Which row each row swaps with, under one turn or mirror:
The rows were stretched afterwards, more along some directions than others.
K276: [ 30.8 -10.3  -4.4  -0.2  -1.6   1.5   0.3 -21.2 -10.1  -7.4   7.1  -4.2
  -6.1   0.3  -4.0   5.3   3.9 -11.3  -0.2  -9.9  -6.0   6.2  -6.8  -5.9
  18.9  -1.0  22.6 -10.4  13.0]
K87: [  5.3 -15.2 -11.4  -0.2   5.6   1.9   7.8   3.8  -9.0 -11.5  -1.1  -7.6
  -3.0  -1.3  -2.1  14.0  -0.2 -14.2   5.3  -1.9  -2.7  -1.2  -1.4 -11.8
  -2.3  15.9  -1.9  -6.7 -18.2]
K265: [-10.5  11.8  10.6  -4.5 -19.8   3.1  -1.9  -4.8   8.1   9.3   6.8   7.8
  -3.0   2.1   9.5  -4.9   0.6   1.6   2.5  -6.0 -19.3  13.2  -8.3  16.2
  -4.3 -20.2  -1.2   1.7   2.0]
K74: [ -5.6  14.9   9.8  -3.4 -10.8  -7.6  -6.5 -17.8  -4.8   5.5  -9.0  20.2
   0.1   4.1 -17.8   5.5   5.9  -9.8  -2.8  -8.2  -2.5  23.3 -12.9  -8.6
   0.2  -9.0 -16.6 -12.3   0.4]
K814: [  6.3  10.5  -3.8  -4.3 -10.9  -9.7  -6.3 -21.7  -7.3   3.4  -2.8  16.2
  -4.0   5.2 -16.2   9.3   5.5 -14.1  -4.7 -12.9  -1.3  12.3 -16.3  -7.3
   8.0 -13.4  -5.8 -11.1   3.2]
K753: [  4.5   5.7   4.8  -2.2  -9.4  -1.4   0.8  -7.1   2.3 -16.7  -4.4  -4.5
  -5.5  -4.3   1.5   7.9   9.6  -5.8  -4.6 -27.0   6.4  -2.6  -6.5  -6.3
  -2.5   6.2  -8.2   0.6 -12.5]
K25: [  2.6  -1.7 -10.4   0.5   2.9 -11.8   4.0   6.0  -4.1  -3.2  17.3  -2.2
 -14.9   9.7  12.5  -5.9  -0.9  -7.2  -1.5  -8.2   6.2  -6.9  -1.1  -1.6
  -2.1  -1.4   7.5  10.9  -9.5]
K118: [ 28.9  -4.5  -3.4   3.8  -3.2   0.4  -1.2 -16.7  -0.1 -15.8  -3.5   0.0
  -4.2  -9.6  -7.6  11.8   9.5  -8.0  -1.1 -23.9   1.4   1.1  -4.9 -11.2
  14.9   4.8   5.0  -9.2   3.0]
K139: [ -5.2 -12.9   4.2  -2.9  -9.7  16.9   6.4  -5.0 -16.0   5.7  -0.4  11.1
   6.8  15.6  -5.2   5.7   5.5 -15.5   2.8   1.3 -11.3  13.3 -12.3   5.3
  -5.9 -10.1  -7.8  -2.4 -16.6]
K562: [-10.9  10.4  23.5  -1.5  -9.7  -4.8  -3.4 -12.4 -11.2  -1.0 -12.5  12.6
   0.5   3.4 -10.3   4.6  12.6 -11.2  -0.2 -16.8  -2.6  24.5 -12.3 -17.2
  -9.9  -5.5 -12.7 -13.2  -6.8]
K3: [ -1.9   4.9   7.3   1.6 -21.3  12.2  -5.9 -20.6   4.0  11.2   9.0   5.0
   3.3  -5.3  -4.7  10.1  -3.4  -8.4   5.9  -0.4 -22.4   4.9  -1.1  13.2
   8.6 -12.5   9.7   0.4  15.7]
K162: [  0.0 -16.2   8.3   0.2 -12.2  20.9   0.1 -28.8 -17.2   3.9  15.2   0.5
   2.5  -6.2 -10.0  15.7  -2.8 -21.8  -1.7  -3.5 -12.3  -5.0   3.0   5.0
  14.4   1.0  19.2  -3.1  10.8]
K182: [  5.3  -2.5 -13.9   0.3   3.5  -9.1   7.1   2.4  -6.0   0.3  21.7  -0.1
 -15.4   9.8   6.6  -3.6  -5.0 -12.2  -1.9  -6.9   4.0  -9.5  -0.7   2.1
   2.5   1.5  10.4  12.0  -5.2]
K645: [-14.9  -7.0  -1.5   3.7  -4.6  -3.0   1.1  -2.7 -12.2   9.4  11.9  -2.8
   5.3   4.2   4.0   9.9  -9.1 -16.7  10.4   2.9  -4.3 -10.2  10.3   7.4
   9.0  -3.6   1.9  -1.3   1.7]
K906: [  3.5 -11.6  11.1   8.6  -6.1  21.1   4.7  -4.0 -11.4   4.6  -1.3  20.3
   4.9   0.9 -13.4  13.7   3.2  -7.5  13.7  -0.1 -13.9  12.4  -7.4  -1.6
  -3.9  -2.7  -6.8  -8.1  -4.9]
K559: [-10.0   9.2  24.3  -2.1 -11.3  -0.9  -4.0 -10.8 -16.1  -6.3 -14.5  14.8
  -2.6   4.2  -8.8   5.8  16.8 -11.4  -2.3 -17.0  -1.8  25.8 -14.9 -17.2
 -14.0  -3.6 -15.4 -15.0  -7.2]
K418: [-11.6 -10.7   4.5  -9.8  -7.7  11.7   4.1  -5.5 -16.5   6.7   1.2   8.4
   5.6  16.9   2.9   1.5  10.0 -14.7  -3.9   1.3 -10.7  11.5 -10.3   4.6
  -8.9 -12.5  -7.6  -0.8 -18.8]
K972: [ 19.8  11.2  -1.7  12.2   5.3 -17.1  -5.4  -6.2  13.7  -1.4   0.3   6.2
   7.0  -1.2 -12.1   5.2  -0.2  -7.3  15.0  -9.6   7.8   3.0   2.1 -13.2
   5.2   9.9  -1.9  -1.8  12.9]
K430: [ -1.3   7.0   5.5  -0.4 -23.7   9.0 -10.6 -14.2   4.3  11.9  10.3  11.0
   1.7  -5.4   0.1   6.2   0.5  -1.0   4.4  -6.0 -23.0   7.8  -1.4  12.6
   8.5 -17.9   3.5  -4.6  14.0]
K655: [ -3.5 -19.8   4.6   3.8 -12.1  19.8  -2.7 -23.4 -16.5   5.9  16.6   1.0
   5.1  -5.8  -7.4  17.6  -4.4 -21.9  -0.3  -1.3 -13.5  -6.0   5.0   0.5
  15.0   0.9  17.6  -0.1  10.1]
K8: [-17.3  -4.1   2.9   4.4  -3.8  -4.9   3.7  -4.6 -13.8   3.7  11.5  -5.0
   5.0   0.2   3.8  12.0  -7.2 -17.2  12.2  -1.5  -3.5 -12.7  12.5   4.4
   9.4   0.3   2.1   1.1   1.6]
K969: [ -0.3 -13.3   8.6   4.2 -12.7  18.1  -1.4 -26.0 -10.9   5.9  15.1   2.3
   8.8  -7.9  -8.8  13.9  -4.2 -20.8   1.7  -2.7  -9.8  -5.1   1.8   4.0
  13.3   0.3  14.2   0.2  12.4]
K240: [ 26.3   2.5  -0.8   3.7  -6.0  -1.9   1.4 -16.2   3.5 -16.5  -8.1  -4.4
  -2.6  -9.4 -10.7  11.1   8.6  -4.9  -2.7 -20.7   7.4   1.5  -6.9  -9.1
  14.2  11.3   5.2  -9.1   3.4]
K211: [ -6.5 -32.2  15.2   4.5  -5.0  22.2   2.8 -23.7 -32.1  -4.1  13.9  -5.9
   4.4  -4.4  -4.0  16.9   1.3 -27.9   2.4  -6.4 -11.6  -7.3   9.3  -6.9
   7.8   4.4  20.5  -4.0  -2.2]
K123: [ -3.9   6.9   3.7   6.4   2.1 -14.6 -13.7   2.8  -2.5  -0.1  15.0   0.6
  -9.8  -1.8   2.2  -7.1  -1.1  -3.9   0.4 -11.3   3.0   0.4   2.3 -12.8
  -7.4  -4.4  15.5   1.7   7.8]
K758: [  2.2   5.2   0.5  -3.8  -9.9  -2.7   0.0  -7.2  -1.5 -21.1  -5.9  -6.4
  -5.1  -4.0  -1.7  11.5  10.7  -7.1  -7.1 -24.4   5.5  -2.4  -6.8  -8.5
  -3.8  10.9  -9.9   0.5 -13.6]
K664: [ -7.6 -10.8   3.9  -8.8 -11.0   9.4  13.9 -21.9 -16.6   8.4   4.6   2.7
  -0.9  14.2  -2.6  10.6  -0.6 -33.7   3.1   3.6 -15.2  15.8 -10.9   1.2
   3.1  -0.4   3.9  -8.0 -13.5]
K298: [ -8.7  13.2   5.1   6.0   2.6 -14.3  -8.2  -1.8   4.1  -1.2  12.7   6.7
 -12.3  -4.1  -3.9  -5.9  -3.4  -8.2  -0.9 -12.4   8.4   4.9  -6.9 -11.9
 -11.1   1.8   3.7   8.8   7.3]
K661: [-12.6 -27.4  16.6   2.2  -5.8  17.9   2.4 -22.1 -27.1  -1.0   9.5  -4.7
   7.5  -4.8  -6.2  14.5   3.8 -26.2  -1.0  -3.3  -7.4  -5.8   7.6 -10.0
   8.3   9.2  16.7  -3.1  -2.9]
K643: [-10.9  11.4   4.5   4.9  -0.8  -9.5  -8.3  -0.8   5.1   5.3  12.6  12.4
 -13.8  -6.8  -5.8  -2.2  -1.4  -6.7  -2.1 -12.1   4.0   6.4  -7.0 -11.4
 -10.4  -1.5   1.5   4.2   2.7]
K800: [-14.4  -8.0   4.5 -10.7 -12.3  10.6   1.3  -6.5 -17.1  -0.9  -6.0   1.2
   8.5  14.1  -0.1   4.9  10.0 -14.4  -6.1  -5.3  -5.7  10.4 -10.5   3.2
  -7.1  -7.2 -10.5  -3.7 -21.3]
K946: [ -2.8 -10.1  12.2  16.1  -3.8  15.5   2.2  -3.2  -8.7   4.6   5.0  20.5
   3.4  -8.4 -15.0  16.9  -0.9  -7.9  16.5  -2.7 -11.8   3.6  -0.4  -5.0
  -1.7   1.4  -9.4  -3.6   0.6]
K259: [  1.0   6.1  -2.9   0.6  -7.9 -11.6   6.2   6.4  -2.4  -0.3  13.7   1.8
 -20.4   7.2   9.8  -8.9  -0.4  -0.6   2.8  -6.5  -5.8   5.9  -8.2   4.3
  -2.5 -10.9   8.6   4.5  -5.8]
K152: [ -9.4  13.8   8.2  -3.4 -17.5  -3.9   1.5  -3.4   5.1   4.5   8.6   5.3
  -7.6   4.2   9.6  -5.8  -0.2   1.3   1.0  -3.9 -17.1  14.5  -7.1  14.6
  -3.7 -13.8   1.4   2.0   5.2]
K529: [-15.0  -1.3   4.0 -10.4 -14.1   7.4  -3.2  -9.3  -7.0  -5.8  -7.2  -2.9
   9.4   7.0   2.1  10.4  10.6 -16.9  -7.3 -12.2   1.3   3.4  -6.2  -0.6
  -9.7  -2.7 -12.5   2.4 -20.5]
K23: [ 17.4 -12.9  -5.6   2.5   3.0  -8.5  -7.2 -10.7 -11.9  -2.3  12.2 -11.9
  -6.4   0.4   0.5  -1.0  -0.5  -7.6   0.3  -6.7  -4.9   0.1   4.3  -9.0
  16.3  -4.7  31.7  -4.3  16.6]
K810: [  5.8 -12.8 -24.6  -2.8   0.8  -2.1  -0.9  -5.8 -10.9   1.5  14.4   2.3
  -8.4  -1.9  -5.2  13.3  -8.3 -12.8  -8.6  -4.1   8.5 -13.9  -2.8  -2.7
  19.1  -1.4   7.7   2.0   1.3]
K945: [-17.5  -7.9  28.7  -1.0  -6.7   7.2  -0.5  -8.0 -28.5  -8.4  -6.3   4.0
  -1.7   1.5  -4.8   7.8  14.7 -16.3  -1.6 -15.2  -5.1  14.4  -1.0 -18.6
 -12.2   4.1  -3.8 -13.8 -13.0]
K142: [-12.3 -27.7  16.7   1.7  -6.0  18.8   3.0 -20.6 -33.9  -5.7  10.2  -4.9
   4.2  -2.6  -3.9  14.9   4.3 -26.1  -4.1  -7.8  -4.7  -4.1   7.4 -11.9
   6.6  10.9  13.7  -7.6  -4.6]
K39: [ -8.9   9.1  23.3  -2.0 -11.6  -2.4  -3.5 -15.5 -12.8   0.6 -13.7  17.2
  -0.3   3.9 -10.2   4.3  13.3 -12.5  -0.8 -16.8  -3.9  26.9 -16.7 -11.3
  -6.6 -12.7 -16.5 -14.2  -4.1]
K712: [ -5.0   0.8   9.7   4.7 -21.5  10.9  -5.4 -21.7   0.9  13.1  16.0   9.0
   5.4  -6.8  -2.4  10.3  -6.0 -15.0   9.2  -3.2 -23.6   2.7   2.7   8.4
   8.9 -12.3   8.1   2.1  14.7]
K176: [-15.0 -28.1  20.4   2.7  -9.0  21.1   3.8 -21.9 -33.1  -1.9   9.0  -6.4
   4.7  -3.8  -4.4  16.4   4.8 -28.3   1.6  -8.7 -11.3  -1.7   5.0  -7.9
   6.6   4.5  16.6  -4.9  -4.9]
K662: [ 32.6 -11.2  -1.7   1.2  -0.5   3.8   1.9 -21.4 -10.2  -8.2   3.6  -3.3
  -8.1  -0.9  -8.5   7.2   4.5 -10.0   0.0  -9.9  -7.7   5.9  -4.0  -4.7
  19.0   0.4  19.9 -10.7  14.9]
K307: [ -9.5 -12.3   3.3 -14.3  -8.9   8.6  12.3 -21.2 -19.3  11.2   4.3   5.1
  -3.2  15.0  -2.5  10.3  -2.7 -28.4  -4.4  10.0 -14.0  17.1  -3.9   5.0
  10.3  -0.1   2.8  -7.5  -3.4]
K869: [ -3.7   1.1  -0.5  -4.7  -6.9   3.9   7.8 -13.8  -1.9   7.2  12.0  21.1
 -15.9   1.2  -9.8   7.4  -4.3 -22.3  -9.7  -0.6  -0.1  16.5 -17.3  -6.1
  -5.2   7.4  -2.1  -0.2  -2.7]
K602: [ -2.2  13.2   0.2   2.3   0.1  -7.4   0.0  -9.6   8.6   2.9  10.7  19.2
 -15.2  -2.6 -11.6   2.5  -6.2 -14.7  -4.6  -5.8   8.2  13.4 -13.4 -11.8
  -7.7   9.1  -4.9   4.6  -0.7]
K864: [ 19.0 -16.4  -2.1   1.5   2.4  -6.2  -2.3 -15.6 -16.3  -3.4  15.0  -9.4
  -4.9   0.7  -0.4   0.6  -1.1 -12.4   1.9  -3.7  -7.1  -1.0   8.0  -8.5
  18.7  -0.2  32.0  -6.4  15.5]
K851: [  4.5  -3.5  -8.6   0.4   3.8  -8.7   6.7   3.0  -8.1  -0.9  19.1   1.7
 -14.5  11.9   7.0  -4.0  -1.0 -11.1  -3.0  -5.6   6.8  -6.3  -4.0  -3.6
  -2.4   0.2   7.1  11.7  -8.2]
K302: [-17.3  -9.6   7.2  -9.9 -11.9  11.0   3.0  -5.1 -17.1   3.2  -0.8   3.9
   6.7  14.7   6.8   4.8   9.2 -15.3  -1.7  -1.1 -11.7   9.3  -5.8   2.7
  -9.8  -9.6  -9.5  -0.5 -22.2]
K415: [ -2.6 -19.9   7.1   1.1 -12.4  21.0  -1.6 -25.8 -20.0   4.5  16.8  -0.1
   2.7  -5.7  -6.2  16.1  -2.4 -21.7  -1.9  -3.7 -12.0  -5.2   5.4   2.7
  13.7   0.5  13.5  -2.0  11.5]
K248: [ 16.3 -12.5  -4.9  -0.8   3.6  -4.5  -6.1 -13.1 -15.9  -2.3  17.0  -8.1
 -10.9   5.1   3.3  -0.9  -1.1  -9.4  -1.6  -2.2  -9.5   1.4   5.5  -7.8
  14.8  -4.1  32.8  -5.5  17.2]
K45: [ 28.0 -11.3  -4.6   1.8  -1.0  -1.7   0.0 -19.7 -11.0  -6.7   4.4  -4.9
  -5.1   0.2  -7.1   7.1   4.5 -11.1  -0.6  -9.8  -5.4   4.2  -2.0  -8.0
  23.3   2.4  23.6 -11.4  13.1]
K222: [ -2.9  12.6  11.5  -0.9 -20.9   7.5  -5.3 -12.2   7.2   8.7   8.4   8.4
  -1.5  -2.5  -1.6   2.8  -5.0   0.1   2.8  -0.9 -19.2  13.4  -4.6  15.3
   3.2 -15.3   3.2  -0.3  15.9]
K58: [ -6.1  12.2   0.7   2.5  -2.1 -10.0  -8.3  -4.0   8.4   4.9  12.5  13.5
 -14.8  -6.0  -6.2  -1.2  -3.1 -12.0  -4.1 -10.8   6.0   8.1 -10.9 -11.6
 -10.1   1.1  -2.2   6.9   3.5]
K463: [ 17.8   1.5  -9.9  12.0   6.4 -10.6  -0.4  -0.6   4.0   1.7  15.2   8.0
  -2.0   4.9 -10.1   4.3  -6.2  -9.4   8.9  -5.7  11.3  -6.2   0.2  -8.0
   6.3   6.6   3.1   8.0   9.9]
K27: [ 18.9 -14.9   0.4   3.9   4.8  -5.0  -3.0 -15.1 -14.4  -2.7  11.6  -8.4
  -7.2   3.7   0.9  -0.5   0.1  -8.9   1.7  -3.0  -8.0   1.2   5.5  -8.7
  16.8  -5.5  32.8  -4.5  16.7]
K464: [ -5.4  15.8   2.0   4.7  -2.0 -14.5 -11.6   0.9   5.1   1.1  11.2  11.5
 -15.6  -3.4  -3.1  -4.4   0.3  -5.3  -3.8 -12.0   7.3   7.6  -7.4 -12.6
 -12.8  -0.4   0.6   3.9   7.7]
K831: [ 22.9   2.8   0.5   4.1  -8.9   1.7  -2.4 -14.9   3.3 -17.0  -1.1  -1.6
  -5.2  -7.7  -3.8  13.5   7.9  -8.1  -1.7 -26.5   4.6   0.0  -5.1 -11.4
   6.7   9.9   1.4  -5.8  -1.0]
K333: [ 30.0  -9.2  -1.9   0.3  -2.3   1.5   2.5 -22.4  -9.3  -6.8   5.7  -4.3
  -6.0  -0.5  -8.9   4.9   0.9 -10.0  -2.6  -8.0  -4.7   5.7  -4.1  -4.7
  18.7   2.7  24.8 -11.6  14.1]
K473: [ -9.5 -11.1   3.1  -8.6  -9.4  14.0   6.6  -7.1 -17.2   4.7  -0.5   7.0
   8.1  15.8   1.6   4.9   6.0 -17.5  -2.3  -0.7 -12.5  11.0  -9.9   6.3
  -6.4  -9.3  -6.9  -2.0 -20.3]
K614: [  6.9 -17.9 -11.5  -2.5   4.9   5.4   8.7   1.7 -13.2 -11.5  -1.1  -5.1
  -4.3   0.4  -2.0  18.3   0.7 -18.2   3.9  -2.7   0.4  -4.3  -4.0 -11.3
   2.0  16.5  -1.3  -7.1 -20.0]
K609: [-13.8   4.2  27.7  -2.6  -6.9  -0.9   1.3 -10.7 -18.8  -5.6 -13.3  10.7
  -3.0   5.1  -9.2   1.4  12.9 -11.4  -2.4 -13.2  -4.2  28.3 -11.4 -14.5
 -12.3  -1.6 -14.1 -12.5  -4.7]
K773: [-16.7  -4.2   5.7  -8.6 -14.3   7.5  -0.6  -8.8 -14.0  -6.8  -5.2  -1.9
   7.2   8.2  -0.5  10.3   9.9 -17.6  -8.0 -13.3  -2.7   4.8  -8.9  -4.0
  -9.9  -2.6 -15.9   0.2 -24.7]
K115: [  1.7   0.5  -7.9  -1.4   0.6  -8.5   7.1   5.1  -5.8  -1.5  20.7  -0.7
 -21.3  12.0  10.9  -6.9  -5.6  -7.8  -3.3  -4.7   3.9  -1.3  -4.7   3.3
  -1.1  -0.7  11.9  12.0  -2.5]
K431: [ 11.0  -1.1 -12.9   3.4   3.5  -8.5   4.4   2.3  -1.5   0.4  18.4   3.3
 -10.5  10.9   1.0  -2.2  -5.3 -11.1   1.2  -5.4  10.2  -6.6  -3.4   0.7
   4.6   1.0   8.7  12.7   0.8]
K536: [  6.5 -11.5 -22.9   2.2   2.4  -2.8   1.1  -9.4  -7.7  -1.3  14.4  -0.3
  -5.9  -1.7  -8.2  11.9  -9.3 -17.9  -3.4  -5.5   8.2 -14.0  -7.2  -5.8
  14.7   2.6  10.4   2.7  -7.9]
K884: [ -6.9   3.4   1.6  -1.6  -4.6   0.6   6.2  -9.9   2.4  10.2  15.5  19.3
 -16.1  -1.3 -10.7   4.4  -9.2 -19.3  -5.9   1.0   2.1  13.6 -11.2  -7.2
  -2.7   8.6  -4.4   2.1  -1.2]
K484: [  3.1   9.7   1.2  -3.6  -8.0  -4.0  -8.2 -20.8  -3.4   4.0  -6.5  15.8
   2.9   4.0 -16.5   9.4   4.6 -12.8  -1.6 -12.0   0.2  14.3 -16.3  -6.8
   7.3 -15.6 -10.4 -11.1  -1.1]
K202: [  0.6 -12.8   8.2   5.7  -4.2  18.1   6.8  -5.1 -12.2   7.7   2.2  19.7
   6.7   6.9 -13.9  10.5   4.3 -12.5  10.8   1.8 -12.2  13.5 -10.7   0.8
  -2.4  -4.6  -8.6  -5.7  -7.4]
K914: [ 18.1   8.4  -4.8  14.2   4.3 -14.0  -4.2  -4.7  10.5   0.9   9.1   4.3
   3.3   1.3  -9.8   3.0  -4.1  -8.7  13.3 -10.4  12.8  -6.7   5.1  -7.7
   5.5   8.7   4.9   3.9  12.7]
K136: [ 16.7   8.3   2.7   1.3  -8.5  -1.5  -1.2 -13.0   5.7 -19.6  -7.0  -4.5
  -3.5 -10.8 -12.3  10.2   9.6  -5.1  -4.0 -25.5   8.9   0.1  -8.1  -7.5
   6.0  12.2  -4.3  -7.0  -5.0]
K428: [ -2.1   6.7  -6.1  -5.4  -3.4 -12.0   5.4   5.7  -0.3   2.5  19.1   3.5
 -22.0   8.6  13.0 -11.1  -2.1  -2.2  -4.7  -4.3  -4.8   6.7  -8.1   8.1
   0.3  -9.9   8.3   8.5  -0.8]

K810 swaps with K664
K972 swaps with K946
K428 swaps with K773
K614 swaps with K645
K415 swaps with K276
K139 swaps with K431
K87 swaps with K8
K302 swaps with K25
K662 swaps with K969
K864 swaps with K211
K265 swaps with K753

